One vector is turned by the same rotation once a step. Each row is the vector after some number of steps, and that number follows the row.
The counts run from 0 to 227.
[126 187 130 129 146 162 174 128  98 190  67 105 114 129 147 141 126 122
 128 110 139 161 105 132 103 128 140 183 165  98 116 132 164 137 158 160
 119 145] => 205
[104 196 166 143 112 127 163 112 115 141 104 107 123 116 158 108 127 118
 103 131 144 140  97 129  96 110 131 200 152  72 127 108 193 115 132 147
 128 129] => 94
[162 143  77 166 180 163 174 128 105 129 127 116 158 144 141 140 124 117
 132 150 138 145 108 152 125 123 197 106 137  71 111 103 157 147 108 140
 138 171] => 24
[133  85 116 117 126  88 116 117 143  79 189 153 130 128 128 106 113 129
 128 133 119  98 170 105 147 112 125 105  99 175 180 136  73 114 106 106
 116 104] => 51
[ 95 177 107 143 172 159 155 106 122 161  82 112 146 150 148  77 137 113
 121 155 172 149 140 120  83  98 164 166 134 115 146 118 160 126 121 124
 142 138] => 211
[ 94 155 131 137 103 168 148 119 126 129 122 109  96 141 118  98 145 128
 150 177 168 138 130 101 124  89 152 127  94 153 185 125 127 104  92 115
 170 106] => 106
[168 107 141 110 125  62 149 133 122 109 149 142 130  96 136 169  83 139
 122  73  75 128 121 132 145 152  99 156 139 125 105 128 127 131 161 157
  69 116] => 58
[158 147 178 113 130  69 113 153 142  74 153 136 157 130 145 151 130 125
  98 103 125  70 160 133 145 130 108  93  92 117 117 152 133 101 133 105
 128 111] => 158
[114 163 161  80 110 153 131 154 135 171  59 109 104 147 113 151 153 106
 123  97 154 132 162 103 124 109 102 116 124 160 152 185 123 117 145 116
 151 115] => 203
[ 85 131  99 109 112 178 160 126 121 136 125 100  69 171 109 121 160 135
 142 184 146 142 147 100 124 117 160 119 129 179 158 119 127 136 109 127
 159 131] => 0
[103 154 119 153 126 163 143 124 147 122 107 131 141 158 142  78 145 109
 127 167 181 149 130 111 106  93 167 103  99 148 177 125 121 111  95 110
 179 130] => 222
[119 131 105 147 194 120 140 107 136 110 190 125 136 110 130 104 109  96
 112 155 134  69 140 159 160 109 164 120 130 124 127 121  82 106  77  98
 119 129] => 161
[166 134 119 124 142 155 172 157 116 152 108 110 136 156 136 184 149 145
 135 132 123 163 102 128 137 137 161 109 144  91  96 113 190 157 157 166
 133 176] => 13
[168 102 150  96  92 111 148 186 129 129 114 124 131 165 147 187 154 161
 127 133 108 140 133 105 149 137 134  64 102 148 129 132 169 134 146 152
 141 144] => 128
[144 137  75 147 217 121 145 123 140 115 163 123 146 130 129 106 123 104
 105 157 139  94 143 166 142 122 160  77 128 138 123 113  81 126  87 100
 144 135] => 151
[168 115 122 149 143 136 125 134 138  75 151 147 153 136 106 126 113 104
 137 112 141 118 146 131 148 126 156  54  72 138 152 162  74 112  92  83
 146 128] => 36
[156 135 121 129 169 113 117 141 147  97 146 135 144 134 115 131 128 114
 125 113 132  97 148 153 151 130 126  54 104 154 119 164  63 130 101  79
 154 125] => 152
[134 199 189 104 119 123 137 148 122 159  79 109 107 101 123 157 123 117
 111  70 150 133 111 135 123 127  91 150 144 109  93 156 130 122 163 133
 130 121] => 88
[160 127 180 134  39 126 140 153 117  99 114 141 112 131 137 157 135 159
 149 110 134 186 105  95 115 136 111 119  96 127 136 137 176 126 141 134
 143 124] => 113
[176 149 148 149 155  77 136 137 122  86 159 142 173 121 147 156 101 123
 105  93 105 116 107 163 136 153 124 117 123  76  66 114 139 136 139 125
 113 138] => 154
[114 143 161  63 107 142 135 144 119 169  95 117  76 131 111 166 128 122
 125  98 127 123 164 102 130 124  84 144 136 168 139 180 102 120 158 128
 109  99] => 193
[ 85 155 100 145 176 138 146  82 127 152 112 108 114 126 119  70 109 116
 105 110 143 138 141 143  92 126 120 196 182 137 117 126  94 137 132 118
 127 123] => 80
[146 177 168 106 112 146 148 161 108 183  64 115 113 133 123 170 133 117
 130  80 143 150 124 127 115 132 109 138 140 112 124 156 151 122 172 155
 120 120] => 204
[143 119 126 126 109 130 173 141 112 133 101 107 143 164 145 157 154 162
 125 143 123 175 135 120 109 144 139 149 137 108 101 109 211 165 164 157
 139 156] => 8
[153 112 100 123 126 124 166 173 116 148 113 122 143 145 159 180 140 158
 149 146  98 157  98 128 140 138 148  91 134 117 108  89 189 151 141 187
 121 169] => 129
[126 147 113 162 119 177 145 124 122 120 121 142 122 132 129  90 119 124
 150 145 168 168 100 118 125  92 171  82  85 164 153 127  92  99  75 111
 170 133] => 227
[150 184 187 108 101 146 149 172 118 161  48 131 128 112 152 167 140 114
 128 100 160 144 106 125 116 100 126 121 111 102 134 151 169 104 145 136
 147 136] => 214
[127  94  75 153 157 114 147  93 131  88 187 145 139 123 133  85  93 124
 131 156 106 114 152 126 127 121 144 141 113 151 152  98  93 132  97 119
 106 110] => 50
[123 186 191  96 125  86 130 149 135 134  87 125 135 117 148 141 135 121
  96  76 140 124 135 130 102 123  88 176 150 110 113 155 164 124 168 142
 116 109] => 83
[136 105 163  78 120  64 127 144 143 108 143 145 123 135 121 150 112 138
 113 104  91  93 184 111 132 136  76 124 121 180 151 147 111 112 146 126
  95  87] => 62
[175 143 135 117 176  75 147 148 129 116 131 127 181 133 170 169 139 128
  98 124 101 103 130 161 149 134 129  92 133  78  87 113 175 125 156 155
 117 148] => 149
[103 153 119 112 171  93 158 115 117 165 105 106 127 109 138 126 121 120
 100 116 104 112 140 154 116 129 111 199 186 114 109 112 154 129 164 172
  87 120] => 74
